Q_142: 5 -13 21 -4 -4 -16 11 -22 28 57 -71 2 -28 27 23 -70 -28 -7 -8 83 32 63
 -25
Q_806: -9 28 -14 -9 17 -18 9 -23 -2 8 10 -19 5 -10 26 -3 -3 -17 -12 22 34 47 17
Q_607: 54 -14 -49 -50 -44 -26 6 28 -7 -33 74 11 38 -11 -1 71 35 17 21 -49 -9
 -33 38
Q_624: 28 62 -32 -35 17 -33 28 -24 -43 -12 57 -16 19 5 37 40 33 -35 -22 -20 58
 52 47
Q_15: -10 25 -16 -11 14 -20 7 -23 0 7 10 -21 5 -13 24 -4 -4 -16 -11 23 32 45
 16
Q_700: -4 -47 57 58 0 57 -11 47 59 29 -44 40 -3 18 -25 -23 -13 56 41 32 -46 -44
 -34
find: -1 71 35 17 21 -49
Q_607
common Q_607 Q_15: 
-11
find: 5 -13 24 -4 -4 -16
Q_15

Q_945: -29 -19 -8 -9 -1 -4 21 -1 7 -20 37 -13 -8 15 -1 -7 4 -10
Q_905: -21 -15 -8 -10 -3 -4 13 1 5 -10 24 -9 -4 11 0 -8 3 -4
Q_260: -21 -15 -8 -10 -3 -4 13 1 5 -10 24 -12 -8 14 1 -11 2 -9
Q_560: -31 -17 -8 -10 -2 -4 22 -2 7 -22 24 -9 -10 17 0 -9 6 -14
Q_761: 22 -18 -12 -17 1 -21 -45 41 -8 81 -49 30 -9 -17 3 -15 -9 38
Q_896: 9 0 -6 -6 -14 -9 -15 15 -2 29 -17 10 19 -7 2 -6 -9 13
Q_834: 21 -17 -16 -18 -37 -21 -46 -12 -11 84 -51 31 54 -17 3 -17 -29 38
Q_241: 20 -14 -13 -15 -32 -18 -40 -10 -9 74 -46 28 48 -17 4 -14 -24 33
Q_568: -18 -14 -8 -7 -3 -10 10 2 4 -5 19 -6 -3 9 -1 -6 -8 -3
common Q_834 Q_560: 
-17
find: -21 -15 -8 -10 -3 -4 13 1 5 -10 24 -9 -4 11 0 -8 3 -4
Q_905
find: -31 -17 -8 -10 -2 -4 22 -2 7 -22 24 -9 -10 17 0 -9 6 -14
Q_560
find: 22 -18 -12 -17 1 -21 -45 41 -8 81 -49 30 -9 -17 3 -15 -9 38
Q_761
find: 9 0 -6 -6 -14 -9 -15 15 -2 29 -17 10 19 -7 2 -6 -9 13
Q_896
find: -18 -14 -8 -7 -3 -10 10 2 4 -5 19 -6 -3 9 -1 -6 -8 -3
Q_568

Q_354: -11 22 -4 37 -19 -18 -5 -78 -10
Q_351: 4 8 17 2 17 -44 -25 -57 -9
Q_314: -1 13 8 15 0 -39 -20 -67 -12
Q_865: -17 20 -39 9 52 -12 4 -77 -12
Q_846: -6 20 2 28 -10 -30 -12 -77 -13
Q_654: -25 19 -12 51 -41 19 23 -50 -13
Q_339: -23 20 -12 52 -39 9 13 -69 -10
Q_392: 2 10 12 4 11 -45 -25 -68 -10
find: 17 2 17
Q_351
find: -17 20
Q_865
find: -12 51 -41 19
Q_654
find: 20 -12 52 -39 9
Q_339

Q_127: 15 41 18 -32 -4 -30 59 -9 6 28 17 14 -79 -65 -29 -27 24 63
Q_981: 63 41 18 -32 -4 9 59 -9 6 64 17 14 -79 -65 -29 -27 24 63
Q_627: 17 10 -4 -13 23 16 54 -17 16 52 -36 55 -16 6 17 -7 -3 -5
find: 63 41 18 -32 -4 9 59 -9 6 64 17 14 -79 -65 -29 -27 24 63
Q_981
find: 15 41 18 -32 -4 -30 59 -9 6 28 17 14 -79 -65 -29 -27 24 63
Q_127

Q_722: 74 49 -43 24 43 -37
Q_572: 16 24 -9 64 23 -68
Q_621: -63 9 70 -4 11 -37
Q_254: 81 -24 -65 -70 -22 76
Q_536: -63 9 70 -4 11 -8
common Q_722 Q_621: 
-37
find: -63 9 70 -4 11 -37
Q_621

Q_697: 42 -26 9 14 14 -24 75 -51
Q_334: 6 1 37 19 21 -16 29 -34
Q_27: 6 1 37 21 0 -17 65 -34
Q_48: 6 1 37 19 9 20 65 -34
Q_995: -26 42 -60 -12 30 -17 25 -39
find: 75 -51
Q_697
find: 1 37 21
Q_27
common Q_697 Q_48: 
9
find: 1 37 19 21 -16
Q_334
find: -26 42
Q_995
find: 21 -16
Q_334

Q_911: 11 2 18 -10 21 -8 -2 -5 0 24 16 -18 -2 -7 -23 39 7 22 40 -45 23 4 -9 -14
 -31 -27 -17 13 56 5 9 -46 2 5 -4 20 37 -43 1 -56 -17 16 29 33 -30 14
 -40 -3 -12 -36
Q_134: 37 -43 0 -56 -17 16 29 33 -30 14 -40 -14 1 -22 29 -38 -14 -13 15 50 -23
 8 -5 5 7 22 35 -33 -6 12 -34 64 9 -22 -9 -36 34 -1 -31 19 16 14 21 -12
 -25 -62 1 14 19 9
Q_982: -11 -14 -21 35 35 54 9 36 24 16 13 0 20 -17 47 -39 -6 7 10 40 -37 22 -18
 9 -3 25 36 -22 -6 30 -33 40 0 -9 -8 -44 6 27 -4 24 24 4 -13 -26 -20 -62
 16 -2 7 -4
find: 24 16 13 0
Q_982
find: -11 -14 -21 35 35 54 9 36 24 16 13 0 20 -17 47 -39 -6 7 10 40 -37 22 -18
 9 -3 25 36 -22 -6 30 -33 40 0 -9 -8 -44 6 27 -4 24 24 4 -13 -26 -20 -62
 16 -2 7 -4
Q_982
find: 37 -43 1 -56 -17 16 29 33 -30 14 -40
Q_911

Q_873: 10 69 -34 49 19 -37 47 -14
Q_774: -71 1 44 -11 -16 -31 43 67
Q_989: -76 11 -3 -37 -74 -71 -17 -61
Q_585: 24 -66 -53 -40 -71 -25 15 9
find: -16 -31
Q_774
common Q_989 Q_774: 
-71
find: 15 9
Q_585
common Q_585 Q_989: 
-71
common Q_989 Q_585: 
-71
find: 43 67
Q_774
find: 24 -66 -53 -40 -71
Q_585

Q_81: -3 35 42 -84 10 -8
Q_864: -61 30 50 70 0 -14
Q_143: -7 0 -12 0 73 26
Q_488: 50 54 55 48 43 -8
Q_848: -29 0 -58 -53 73 26
Q_251: -61 30 50 49 0 30
common Q_251 Q_488: 
50
common Q_488 Q_81: 
-8
common Q_251 Q_143: 
0

Q_394: -12 -42 -51 -55 3 66 -17 -42
Q_546: 22 -5 2 19 30 7 18 -25
Q_399: 40 17 -12 -34 5 17 -24 33
Q_549: 33 -24 -5 67 -32 17 24 -45
Q_531: -19 -11 -4 -4 32 -42 -43 5
common Q_549 Q_546: 
-5
common Q_546 Q_549: 
-5
common Q_394 Q_531: 
-42
common Q_399 Q_394: 
-12
find: 22 -5 2 19 30 7 18 -25
Q_546

Q_820: 12 20 -23 -31 47 30 31
Q_73: -26 -8 15 -23 15 -26 70
Q_188: 14 42 -9 20 24 -32 -44
Q_377: -17 48 49 -16 -20 33 30
common Q_377 Q_820: 
30
find: 20 -23 -31 47 30 31
Q_820

Q_90: -11 -2 -15 10 -29 13 -52 -33 -44 -46
Q_95: 2 0 4 61 -6 -10 -8 9 -28 -11
Q_232: -16 -23 -47 -7 -23 12 -15 33 57 11
Q_24: -21 21 -24 43 1 11 24 21 33 -55
Q_505: -16 -11 -29 -2 -15 54 37 65 3 -25
find: 2 0
Q_95
common Q_90 Q_95: 
-11
find: -23 12 -15 33 57
Q_232
find: -11 -2 -15 10 -29
Q_90

Q_915: -20 -16 -45 6 -17 28 -19 -23 0 -3 -27 30 11 -2 -13 -13 7 -22 0 29 10 25
 -5 17 5 -1 3 -23 -13 6 45 7 -31 -23 34 30 -37 59 7 43 17 -36 3 -8 -43
 -7 -7 -9 -76 -52 4 53 -24 2 -4 -60 -36
Q_909: 6 -4 -7 14 34 3 28 23 6 9 67 -49 -17 22 5 -39 1 14 -11 -41 19 -17 4 -49
 -3 -9 2 -3 18 -10 -18 -10 -8 -1 -16 -21 15 -30 -41 -9 25 2 -30 3 29 17
 -15 7 22 30 -10 -40 16 -37 -9 64 50
Q_240: 31 7 -9 -27 -4 23 50 -13 -29 11 17 -7 -16 -18 -18 -38 18 6 -24 -10 18 -6
 -1 -19 -14 4 12 7 -4 -32 -29 -27 14 23 -5 -11 4 -48 12 -26 -10 41 15 11
 48 19 3 4 54 24 -7 -43 15 13 0 36 25
Q_299: -15 -9 -22 12 22 10 16 18 20 -12 48 -35 3 12 2 31 28 11 -13 -10 4 7 -28
 -26 1 -27 25 10 -6 7 -23 -18 -23 28 -9 -12 -8 -16 -7 4 48 21 -57 23 31
 -2 -36 18 0 23 -14 -17 13 -57 6 13 20
Q_742: -13 -16 26 -8 -21 8 -47 -29 -2 -5 -60 60 6 -7 -11 57 -7 -12 23 56 -15 10
 17 57 1 20 -15 -8 -17 20 47 43 14 -17 1 28 0 48 26 24 -45 -34 64 -4 -72
 -18 20 -26 -23 -44 14 38 -27 60 9 -70 -62
Q_959: 14 2 31 -3 -13 -33 -31 -8 -8 7 -72 38 7 -37 21 87 -43 1 23 2 -23 -29 27
 28 10 29 -20 28 17 4 14 2 44 -13 8 11 -7 8 19 -24 -66 -40 54 31 -28 -3
 52 -2 -22 -41 11 15 -5 63 -3 -33 -14
Q_403: 37 5 25 -6 -12 -38 -6 2 -21 19 -63 28 -7 -39 5 69 -34 -2 14 -10 -15 -21
 32 17 13 16 -17 27 6 -21 2 -13 45 -5 1 6 -12 -14 21 -34 -57 -26 41 26
 -17 10 39 32 6 -20 3 -19 13 52 -25 -11 -6
Q_786: 3 -4 -3 14 16 14 10 10 3 6 31 -12 -9 9 -1 -14 2 0 -8 -11 2 -3 -9 -24 2
 -6 19 13 -4 -17 -12 -10 -2 -3 -5 -1 -11 -18 -18 5 7 6 13 8 -3 12 -19 1
 11 -19 0 -24 4 -10 -3 9 26
Q_553: -15 -4 -31 50 29 -2 22 51 17 -30 75 -61 10 18 20 -69 33 21 -22 -35 -5 -8
 -6 -39 -7 -45 18 -17 -1 20 -5 -20 -42 13 -6 -19 3 -17 -35 10 59 28 -74
 -18 43 3 -52 37 0 22 3 -25 26 -79 13 45 45
Q_726: -20 -16 -14 6 -17 28 -19 -23 0 -3 -27 30 11 -2 -13 -13 7 -22 0 29 10 25
 -5 17 5 -1 3 -23 -16 -7 35 8 -8 -1 9 19 -6 30 20 25 3 13 31 -15 -26 -6
 -5 -23 -3 -18 9 14 -16 24 4 -14 -28
Q_344: 43 5 -6 -5 -46 1 29 27 -14 6 51 -20 -20 -8 -10 -21 22 20 -12 -18 4 -17
 10 -26 -22 0 0 11 2 0 -27 -18 24 9 -19 -14 15 -54 -9 -19 -8 19 31 28 30
 15 -12 10 52 20 2 -50 23 -7 -5 27 25
find: 37 5 25 -6 -12 -38 -6 2 -21 19 -63 28 -7 -39 5 69 -34 -2 14 -10 -15 -21
 32 17 13 16 -17 27 6 -21 2 -13 45 -5 1 6 -12 -14 21 -34 -57 -26 41 26
 -17 10 39 32 6 -20 3 -19 13 52 -25 -11 -6
Q_403
find: 8 11 -7 8 19 -24 -66 -40 54 31
Q_959
find: -15 -4 -31 50 29 -2 22 51 17 -30 75 -61 10 18 20 -69 33 21 -22 -35 -5 -8
 -6 -39 -7 -45 18 -17 -1 20 -5 -20 -42 13 -6 -19 3 -17 -35 10 59 28 -74
 -18 43 3 -52 37 0 22 3 -25 26 -79 13 45 45
Q_553
find: 6 -4 -7 14 34 3 28 23 6 9 67 -49 -17 22 5 -39 1 14 -11 -41 19 -17 4 -49
 -3 -9 2 -3 18 -10 -18 -10 -8 -1 -16 -21 15 -30 -41 -9 25 2 -30 3 29 17
 -15 7 22 30 -10 -40 16 -37 -9 64 50
Q_909
find: 14 2 31 -3 -13 -33 -31 -8 -8 7 -72 38 7 -37 21 87 -43 1 23 2 -23 -29 27
 28 10 29 -20 28 17 4 14 2 44 -13 8 11 -7 8 19 -24 -66 -40 54 31 -28 -3
 52 -2 -22 -41 11 15 -5 63 -3 -33 -14
Q_959

Q_796: 53 64 64 41 -65 -68 63 -56 -62 58 -51 -54
Q_625: 48 57 -63 35 -61 -62 59 -56 -54 49 -44 -47
Q_808: -12 -12 -62 -5 6 6 -12 10 3 53 0 2
Q_729: -24 -28 -33 -21 27 32 -31 23 34 -31 33 34
find: -12 -12 -62 -5 6 6 -12 10 3 53 0 2
Q_808
find: 48 57 -63 35 -61 -62 59 -56 -54 49 -44 -47
Q_625
find: 53 64 64 41 -65 -68 63 -56
Q_796
find: 3 53 0 2
Q_808

Q_244: 0 1 0 0 -1 0
Q_371: 3 4 3 -2 3 8
Q_230: -5 -7 -3 1 -5 -11
Q_10: 52 -22 66 27 27 -37
Q_290: 1 0 1 1 0 -2
Q_239: 3 27 27 -22 66 7
find: -22 66 27 27
Q_10
find: -5 -7 -3
Q_230

Q_737: -80 46 -3 14
Q_650: -3 -61 11 -35
Q_894: 14 25 -37 86
Q_660: -29 -44 7 -36
Q_954: 10 -3 -16 88
Q_684: -46 39 -17 62
Q_252: -8 74 -39 44
Q_285: -29 -44 -36 54
Q_121: -10 27 -35 81
Q_987: -75 -18 29 -34
Q_728: -6 52 -41 56
common Q_650 Q_121: 
-35
find: -29 -44 7
Q_660
find: -29 -44 -36 54
Q_285
find: 10 -3 -16
Q_954

Q_812: -45 11 -71 -43 7 -26 0 6 -36 -37 -44 5 -27 -5 -49 13 -45 -1
Q_326: -65 37 -73 -68 5 -46 5 32 -60 -62 -70 7 -29 14 -75 36 -73 30
Q_466: -83 29 -86 -78 5 -60 7 25 -76 -78 -84 11 -34 6 -88 30 -83 20
Q_494: -68 16 -76 -71 2 -50 -70 18 -67 -65 -75 14 -23 2 -72 23 -70 10
Q_932: 5 13 7 6 -3 -2 -4 11 4 0 7 -9 4 15 3 10 1 21
Q_693: 18 -2 -59 17 1 15 6 -4 17 17 17 7 16 -3 17 2 -60 -3
common Q_932 Q_494: 
10
common Q_494 Q_466: 
-76

Q_316: 22 53 27 3 -19 -45 -28 -39 -6 -16 13 55 18 23 9 22 53 28 3 8 29 -41 -6
 -15 -39 -90 27 7 10 -19 5 -15 50
Q_512: 15 -6 -10 -39 -19 -45 -39 -39 0 -16 13 55 18 23 9 22 53 28 3 8 29 -37 12
 -15 -39 -40 27 7 10 -19 5 -15 50
Q_415: 15 -6 -39 -39 -19 -45 -28 -39 0 -16 13 55 18 23 9 22 53 28 3 8 9 -41 -6
 -6 -39 -49 14 7 -11 -13 0 -23 24
find: 15 -6 -39 -39 -19 -45 -28 -39 0 -16 13 55 18 23 9 22 53 28 3 8 9 -41 -6
 -6 -39 -49 14 7 -11 -13 0 -23 24
Q_415
find: 15 -6 -10 -39 -19 -45 -39 -39 0 -16 13 55 18 23 9 22 53 28 3 8 29 -37 12
 -15 -39 -40 27 7 10 -19 5 -15 50
Q_512
find: -49 14 7
Q_415

Q_41: 15 3 -19 9
Q_701: -33 27 9 -26
Q_345: 49 -1 -22 21
Q_452: 27 34 -34 49
Q_583: -19 13 13 -23
Q_265: -17 9 18 50
Q_883: 27 18 -34 49
Q_871: 18 0 -21 17
Q_509: -85 77 17 -78
Q_599: -29 23 17 -31
Q_480: 14 -1 -22 9
common Q_871 Q_883: 
18
common Q_871 Q_265: 
18
find: -85 77 17
Q_509
common Q_480 Q_701: 
9
common Q_883 Q_345: 
49

Q_40: -38 -87 -86 -63 -18 11
Q_130: 10 16 30 31 -14 -1
Q_66: 22 13 23 13 -10 -13
Q_973: -87 23 25 32 -2 -3
Q_243: 6 5 14 -86 -7 -10
Q_319: 5 -5 5 -3 -11 -4
Q_913: 22 13 -5 13 -10 -13
find: -5 5 -3
Q_319
common Q_40 Q_243: 
-86

Q_718: -34 -68 68 70 62 -43 -58 -57 -36 57 60 -61 49
Q_364: -68 71 70 62 -43 -58 -57 -36 47 -70 68 73 -67
Q_479: 60 83 -89 -77 -74 61 76 78 53 -75 -83 81 -66
find: -68 68 70 62 -43 -58 -57 -36
Q_718
common Q_718 Q_479: 
60

Q_630: -3 -3 15 -22 13 -17 -22 -9 43 12 0
Q_511: 6 8 35 34 19 -13 -12 37 9 14 46
Q_468: -5 -9 -9 -3 -12 -5 40 16 11 -7 10
Q_878: 22 -31 15 -4 -19 -1 -2 -34 5 -32 -8
Q_793: 20 16 19 -17 -2 48 6 17 18 8 10
Q_669: -20 11 -1 -18 -29 3 -4 40 18 -2 -6
Q_330: -3 -24 -33 -7 -21 2 13 30 -19 19 4
Q_175: -3 16 -22 -4 -12 18 13 19 -5 -46 10
Q_366: 16 22 -4 -6 23 -26 14 16 24 22 51
Q_386: 3 -26 22 -19 7 60 14 34 -33 -7 10
Q_310: 2 -25 -19 2 5 -31 7 78 -1 7 -21
find: -3 15 -22 13
Q_630
find: 22 -31 15 -4 -19 -1 -2 -34 5 -32 -8
Q_878

Q_423: -35 -30 9 32 -6 -25 -2 18 -39 -14 -41 -1 9 -21 -43 -56 10 0 -52 12 13
 -45 -9 -49 17 38 -15
Q_11: -35 -30 9 32 -6 -25 -2 -3 -39 -14 -52 -1 9 -21 9 -56 10 0 -52 -14 7 -45
 28 -49 -35 38 15
Q_691: 31 65 31 -56 -8 7 18 -2 54 -9 85 -45 6 20 21 0 -14 -52 10 -14 -6 47 -3
 55 39 -20 -6
find: -56 10 0 -52 -14
Q_11
find: -35 -30 9 32 -6 -25 -2 -3 -39 -14 -52 -1 9 -21 9 -56 10 0 -52 -14 7 -45
 28 -49 -35 38 15
Q_11
find: -35 -30 9 32 -6 -25 -2 18 -39 -14 -41 -1 9 -21 -43 -56 10 0 -52 12 13
 -45 -9 -49 17 38 -15
Q_423
find: 31 65 31 -56 -8 7 18 -2 54 -9 85 -45 6 20 21 0 -14 -52 10 -14 -6 47 -3
 55 39 -20 -6
Q_691

Q_875: -32 -20 13 31 27 -34 17 27 21 19 -33 32 -31 -34 -1 -35
Q_990: -20 10 -27 14 22 -18 18 14 21 21 -19 22 -21 -45 9 -17
Q_983: -47 34 -47 46 65 -49 3 49 41 -1 0 2 0 0 -5 0
Q_133: 14 22 -18 18 14 21 21 -19 25 -21 -33 32 -31 -34 22 -35
Q_807: -47 34 -47 46 0 -49 3 -46 41 30 -45 69 -42 -45 16 -48
find: 34 -47 46 0 -49 3 -46 41 30 -45 69
Q_807
find: -47 34 -47 46 0 -49 3 -46 41 30 -45 69 -42 -45 16 -48
Q_807
common Q_983 Q_875: 
-1
find: 14 22 -18 18 14 21 21 -19 22 -21
Q_990
common Q_807 Q_990: 
-45

Q_87: -44 -27 16 29
Q_658: -39 23 -22 -23
Q_304: -61 -28 7 45
Q_115: -6 -11 -34 -19
Q_19: -1 -19 -34 -22
Q_605: -6 -11 18 -1
find: -61 -28
Q_304
find: -61 -28 7 45
Q_304
find: -39 23 -22 -23
Q_658
common Q_19 Q_658: 
-22

Q_928: -58 -24 -14 -11 -52 -29 12 16 13 52 -64 63 3 -10 -71 -2 -7 -42 15 45 15
 -50 12 -13 -26 22 -51 17 90 81 -45 58 1 -9 24 59 9 0 21 15 13 -10 -17
 36 38 -42 50 -74 13 -5 18 -16 -53 4 -47 4 -11 0 -44 2 15 6 37 43
Q_858: 56 25 69 28 21 -21 -11 9 46 8 27 -18 -35 -6 91 25 29 92 -4 -47 -12 66 29
 -6 -12 -5 82 -17 -47 -82 77 -73 -9 -8 4 -67 -31 6 -86 -35 31 -31 -24 31
 -19 -69 -19 69 -35 -61 -27 -36 -21 -4 -17 18 -34 -39 -45 -34 33 8 -85
 -11
Q_470: -46 -49 -14 -11 -52 -29 12 16 13 52 -54 63 3 -10 -71 -2 -7 -42 15 45 15
 -50 12 -13 -26 22 -51 17 90 81 -45 58 -51 -9 24 59 9 0 21 68 13 -10 -17
 36 38 -42 50 -74 35 -5 18 -16 -53 4 -47 4 -11 0 -44 2 9 6 37 43
Q_489: -42 51 -29 -16 8 9 7 -7 -27 -39 -23 -15 12 22 -41 -3 -11 -39 -10 11 0
 -17 -13 -2 10 11 -35 16 14 34 -35 32 21 -5 -7 19 14 4 48 2 -5 5 25 -19
 12 41 2 -16 15 32 12 17 -34 -17 -39 -34 -4 18 -21 -45 -27 -63 47 19
find: -58 -24 -14 -11 -52 -29 12 16 13 52 -64 63 3 -10 -71 -2 -7 -42 15 45 15
 -50 12 -13 -26 22 -51 17 90 81 -45 58 1 -9 24 59 9 0 21 15 13 -10 -17
 36 38 -42 50 -74 13 -5 18 -16 -53 4 -47 4 -11 0 -44 2 15 6 37 43
Q_928
find: -42 51 -29 -16 8 9 7 -7 -27 -39 -23 -15 12 22 -41 -3 -11 -39 -10 11 0
 -17 -13 -2 10 11 -35 16 14 34 -35 32 21 -5 -7 19 14 4 48 2 -5 5 25 -19
 12 41 2 -16 15 32 12 17 -34 -17 -39 -34 -4 18 -21 -45 -27 -63 47 19
Q_489
find: -46 -49 -14 -11 -52 -29 12 16 13 52 -54 63 3 -10 -71 -2 -7 -42 15 45 15
 -50 12 -13 -26 22 -51 17 90 81 -45 58 -51 -9 24 59 9 0 21 68 13 -10 -17
 36 38 -42 50 -74 35 -5 18 -16 -53 4 -47 4 -11 0 -44 2 9 6 37 43
Q_470
find: -34 -17 -39 -34 -4 18 -21 -45
Q_489

Q_668: 32 54 -16 27 -2 27 13 -19 -3 -41 -66 14 46 -79 -19 42 -53 32 13 34
Q_689: -49 12 12 10 35 34 -20 27 26 37 -11 28 1 -31 24 24 -3 -8 26 5
Q_507: -39 -2 -23 -1 30 3 14 -15 -23 -18 13 -30 -45 -12 4 30 -5 3 5 -2
common Q_507 Q_689: 
5
common Q_689 Q_507: 
5
find: 13 -30 -45 -12 4 30
Q_507
find: 32 54 -16 27 -2 27 13 -19 -3 -41 -66 14 46 -79 -19 42 -53 32 13 34
Q_668

Q_651: -39 73 -58 -37 -38 -13
Q_576: 16 -55 -9 -6 -20 73
Q_907: -49 -38 -54 7 -54 73
Q_259: -41 73 -46 2 -55 -6
Q_391: -39 73 -44 1 -55 -5
find: -41 73 -46 2
Q_259
common Q_576 Q_651: 
73
find: -39 73 -44 1 -55 -5
Q_391
common Q_907 Q_391: 
73
common Q_576 Q_907: 
73
find: -58 -37 -38
Q_651
common Q_907 Q_576: 
73

